One vector is turned by the same rotation once a step. Each row is the vector after some number of steps, and that number follows the row.
The counts run from 0 to 386.
1.74 4.10 -0.42 0.72 -0.70 2.42 2.39 -3.49 0.64 1.73 1.13 -1.51 -1.22 1.83 -0.33 1.71 -2.65 1.25 -2.04 -2.21 1.91 1.69 0.36 -1.25 -0.09 3.35 -0.43 -1.38 -2.64 -2.17 -0.87 1.60 2.03 -2.02 1.41 | 159
2.49 2.81 -0.81 -0.80 -0.66 3.08 -0.35 -0.31 1.74 -0.62 1.51 -4.27 0.55 1.61 0.08 3.24 -2.49 1.53 -2.79 -0.95 1.23 1.02 0.32 -0.04 1.02 -0.86 -1.20 1.90 -3.86 -1.76 -0.92 -0.73 0.98 -2.74 2.62 | 366
-0.62 1.59 1.14 -0.56 -0.37 1.36 6.73 -1.44 -0.41 0.93 1.99 -1.94 0.10 1.66 -1.87 2.05 -1.90 2.34 -2.86 1.17 -0.06 -0.17 -1.16 1.59 1.90 1.65 -1.41 0.15 -2.72 -1.73 -1.25 0.58 1.19 -2.82 0.35 | 91
1.58 2.70 -1.76 -0.70 -1.23 1.43 2.71 -1.39 0.28 0.55 0.31 -2.39 1.50 2.39 -1.47 2.49 -2.32 0.06 -1.81 0.13 -0.34 -1.98 1.21 1.05 3.77 2.02 -1.03 0.92 -4.42 -0.50 -2.48 -1.91 1.81 -2.35 -0.20 | 20
0.98 3.37 1.17 -0.24 1.10 0.86 1.74 -1.00 1.40 -0.42 1.40 -4.93 0.97 1.64 -1.42 2.01 -1.14 -0.12 -2.97 -2.11 -1.18 0.40 0.63 0.58 2.60 0.39 -0.77 1.91 -4.75 -1.34 -1.60 -0.75 0.99 -2.32 2.45 | 325
2.01 3.62 -1.49 -1.84 -2.18 2.03 3.75 -1.39 1.00 1.04 2.77 -3.50 0.37 1.49 -1.53 1.42 -1.27 2.00 -1.36 -0.79 -2.29 -0.47 0.58 0.94 3.60 -0.06 0.26 1.68 -3.14 -1.16 -1.03 -1.03 1.45 -2.55 -0.48 | 303
1.29 2.25 -0.04 -2.66 -1.49 2.76 1.14 -0.97 0.42 1.38 2.11 -3.58 0.13 2.79 -1.51 1.63 -1.03 1.81 -1.03 -1.83 -0.69 -0.04 0.68 0.64 2.14 -1.23 -1.38 3.20 -4.25 -2.37 -1.12 -0.62 1.09 -2.42 0.97 | 83
0.83 3.03 0.20 -0.25 0.58 2.37 0.02 -1.79 2.23 0.06 1.59 -3.99 0.75 2.26 -0.31 3.28 -1.16 -0.35 -3.51 -2.28 -1.04 -0.21 0.03 0.80 2.31 0.81 -0.95 3.03 -3.87 -1.39 -1.37 -0.47 0.80 -2.98 3.13 | 148
1.23 2.56 -0.17 0.01 -0.58 2.92 4.31 -1.37 -0.59 -0.33 0.39 -3.54 0.18 1.39 -2.25 2.11 -3.44 2.73 -2.04 1.42 1.94 1.03 0.16 -0.10 1.82 1.46 -2.43 -0.29 -2.81 -0.90 -2.19 -0.72 2.03 -1.15 1.19 | 45
-0.42 1.73 -1.10 -0.64 -0.50 3.46 0.62 -0.73 2.33 0.64 0.10 -1.90 1.21 2.00 0.26 3.51 -1.51 0.43 -4.94 -0.69 2.38 -1.35 -0.78 0.95 0.56 -1.21 -1.21 0.23 -3.17 -2.08 -1.32 -0.29 1.83 -3.52 2.56 | 57
1.73 2.79 0.80 0.11 0.02 2.55 3.37 -1.54 -0.53 -0.30 0.40 -4.02 -0.40 1.67 -1.93 2.06 -3.67 2.35 -1.70 0.19 2.56 1.75 -0.03 -0.70 0.57 2.13 -2.31 0.10 -3.36 -1.64 -1.68 0.00 1.66 -1.25 1.65 | 46
1.39 4.56 -1.14 -2.04 -0.62 2.74 1.26 -1.23 3.05 1.15 1.32 -3.49 -0.49 1.24 -1.06 0.55 -0.44 1.33 -3.52 -3.44 -0.22 0.72 0.37 0.10 1.74 -2.18 -0.67 -0.04 -3.33 -2.43 -0.58 -0.24 2.25 -1.79 1.38 | 212
-0.13 2.92 1.96 0.06 0.59 1.31 5.17 -1.09 0.57 0.87 1.42 -2.41 -0.86 1.17 -1.28 1.79 -2.63 1.82 -3.38 -0.27 2.16 1.27 -1.57 0.30 -0.24 0.69 -1.12 -1.50 -3.06 -2.84 -0.62 1.21 1.57 -2.57 1.89 | 93
0.13 2.03 -1.63 -1.91 -1.50 4.32 1.21 -1.83 0.83 1.13 -0.35 -2.92 1.12 2.30 -2.52 1.31 -1.83 1.86 -2.78 -1.29 0.99 -1.35 1.02 -0.12 2.23 -1.76 -1.99 1.11 -3.32 -1.25 -1.67 -1.52 2.60 -1.51 0.79 | 258
0.54 2.41 0.88 -1.86 0.52 1.69 0.38 -0.36 2.48 1.44 0.79 -2.54 -0.96 3.02 1.14 2.37 -0.78 0.76 -4.26 -1.19 2.62 0.92 -0.03 0.90 0.39 0.07 -2.60 1.17 -3.88 -3.38 -0.79 0.56 1.11 -2.31 2.38 | 230
2.65 4.23 -0.86 -0.83 -0.10 0.91 -0.33 -0.66 1.96 -0.04 0.33 -3.78 0.65 1.88 -0.34 2.36 -2.02 -0.03 -2.54 -2.00 0.60 -0.15 1.57 -0.06 2.56 -0.08 -0.68 0.82 -5.19 -1.45 -1.52 -1.29 1.89 -2.36 1.62 | 17
-0.28 1.09 0.00 -0.98 -0.91 3.03 5.24 -2.93 -0.27 1.52 1.47 -2.24 0.48 2.08 -3.03 1.49 -1.23 2.10 -2.33 -0.38 -0.98 -0.64 0.01 1.12 3.12 2.59 -2.12 1.49 -2.20 -1.19 -2.40 -0.05 2.01 -1.26 0.59 | 351
0.74 3.56 -1.44 -1.24 -1.66 2.78 0.55 -2.17 2.81 2.28 2.89 -1.65 -0.10 1.86 0.83 2.43 -0.55 0.69 -3.46 -3.11 -1.13 -0.26 0.00 0.78 1.42 -0.18 0.66 0.95 -2.29 -2.58 0.07 0.45 1.49 -3.75 1.40 | 385
0.31 1.65 0.69 -0.52 -0.03 2.44 1.23 -0.95 1.01 1.12 0.52 -1.58 -0.82 2.84 0.82 2.89 -2.64 1.32 -3.61 -0.40 4.25 1.07 -0.94 -0.03 -1.00 1.60 -2.55 -0.12 -3.43 -2.94 -1.15 1.07 1.39 -2.55 2.39 | 52
1.17 2.45 -2.85 -1.56 -1.65 3.97 2.84 -0.86 2.70 0.50 1.49 -3.20 0.42 1.01 -1.28 2.08 -0.74 2.28 -3.92 -0.19 -0.86 -0.36 0.19 1.19 3.26 -1.01 -1.45 0.95 -1.42 -1.30 -1.60 -1.23 2.04 -1.51 0.78 | 38
-0.55 2.59 1.25 0.66 -0.22 1.71 3.68 -2.38 -1.21 1.69 0.02 -1.17 0.32 2.63 -2.02 1.99 -3.29 0.34 -2.17 -1.51 2.28 -0.82 -0.04 -0.50 0.57 1.80 -0.75 -1.36 -4.66 -1.69 -1.64 0.63 2.36 -3.14 1.24 | 288
-0.59 1.58 0.47 -0.24 -0.70 2.38 6.17 -1.25 -0.12 1.43 2.13 -1.57 -0.56 1.55 -1.16 2.39 -2.51 2.35 -3.27 1.10 0.98 0.05 -1.50 1.56 0.75 1.64 -1.08 -0.76 -1.93 -2.40 -0.94 1.26 1.40 -2.81 0.54 | 180
0.29 1.92 -0.96 -0.43 -0.74 2.77 0.44 -1.96 1.83 0.66 1.73 -3.02 1.21 2.40 0.37 3.50 -1.11 -0.13 -3.55 -2.10 -1.61 -1.09 0.10 1.59 2.62 0.22 -0.16 3.02 -3.74 -1.40 -1.07 -0.78 0.84 -3.77 2.39 | 60
-0.32 1.46 0.87 -0.24 -0.72 2.21 5.94 -2.31 -0.19 1.49 2.86 -1.78 -0.71 1.90 -1.16 2.01 -1.69 2.12 -2.51 0.44 -0.47 0.41 -1.04 1.61 1.17 2.54 -1.02 0.84 -2.12 -2.03 -0.85 1.49 0.67 -2.54 0.73 | 179
0.12 1.32 0.14 -1.83 -0.34 1.71 3.22 0.20 2.03 1.75 0.50 -1.34 -0.64 2.52 0.67 2.73 -1.66 1.75 -4.37 1.10 3.71 -0.15 -0.57 1.45 0.40 0.95 -3.00 -0.79 -3.00 -3.33 -1.66 0.16 1.84 -1.99 0.79 | 228
0.98 3.15 1.58 -1.50 -0.53 1.28 3.92 -0.61 0.27 1.87 0.64 -2.11 -1.72 2.60 -0.97 1.03 -2.56 2.68 -1.93 -0.32 3.38 1.34 -0.19 -0.28 -0.15 1.37 -2.63 -1.32 -4.09 -3.21 -1.15 1.18 1.78 -1.73 0.10 | 312
1.69 3.50 -0.82 -2.18 -1.95 3.04 0.72 -1.79 1.85 2.34 1.34 -1.69 -1.32 2.57 0.82 1.35 -1.78 2.07 -2.34 -2.44 2.38 1.09 0.21 -0.69 -0.35 -0.15 -0.83 -0.85 -3.39 -3.34 -0.10 1.34 2.10 -2.87 0.87 | 76
1.70 4.25 0.16 -0.93 -0.95 1.74 3.94 -1.24 -0.46 0.18 1.07 -3.96 -0.02 1.39 -3.46 0.60 -2.81 2.34 -1.07 -1.01 0.78 1.06 0.54 -0.82 2.08 -0.26 -0.86 -0.71 -4.36 -1.33 -1.48 -0.49 2.41 -1.41 0.00 | 306
0.75 1.23 0.21 -0.62 -0.98 1.98 4.43 -1.45 -0.08 1.23 2.04 -1.54 -0.74 2.64 0.52 3.28 -2.61 1.87 -2.12 1.71 1.80 0.91 -0.20 1.56 0.81 4.25 -2.01 0.76 -2.22 -2.50 -1.79 0.74 0.54 -2.29 0.78 | 49
0.60 1.30 -2.91 -2.65 -2.83 4.48 1.34 -1.05 1.70 2.28 1.27 -1.46 0.83 2.59 -0.21 2.13 -1.34 1.84 -2.67 -0.57 0.62 -1.61 0.33 0.98 2.40 -1.26 -1.38 1.41 -2.85 -1.98 -1.60 -1.17 2.18 -2.59 -0.06 | 168
-0.52 2.40 0.92 -0.29 0.17 1.45 6.43 -1.06 -0.06 0.94 1.26 -1.93 -0.21 1.03 -1.90 2.00 -2.56 2.00 -3.51 0.91 1.69 0.39 -1.52 1.08 0.77 0.85 -1.66 -1.47 -2.75 -2.33 -1.06 1.07 1.16 -2.76 1.15 | 92
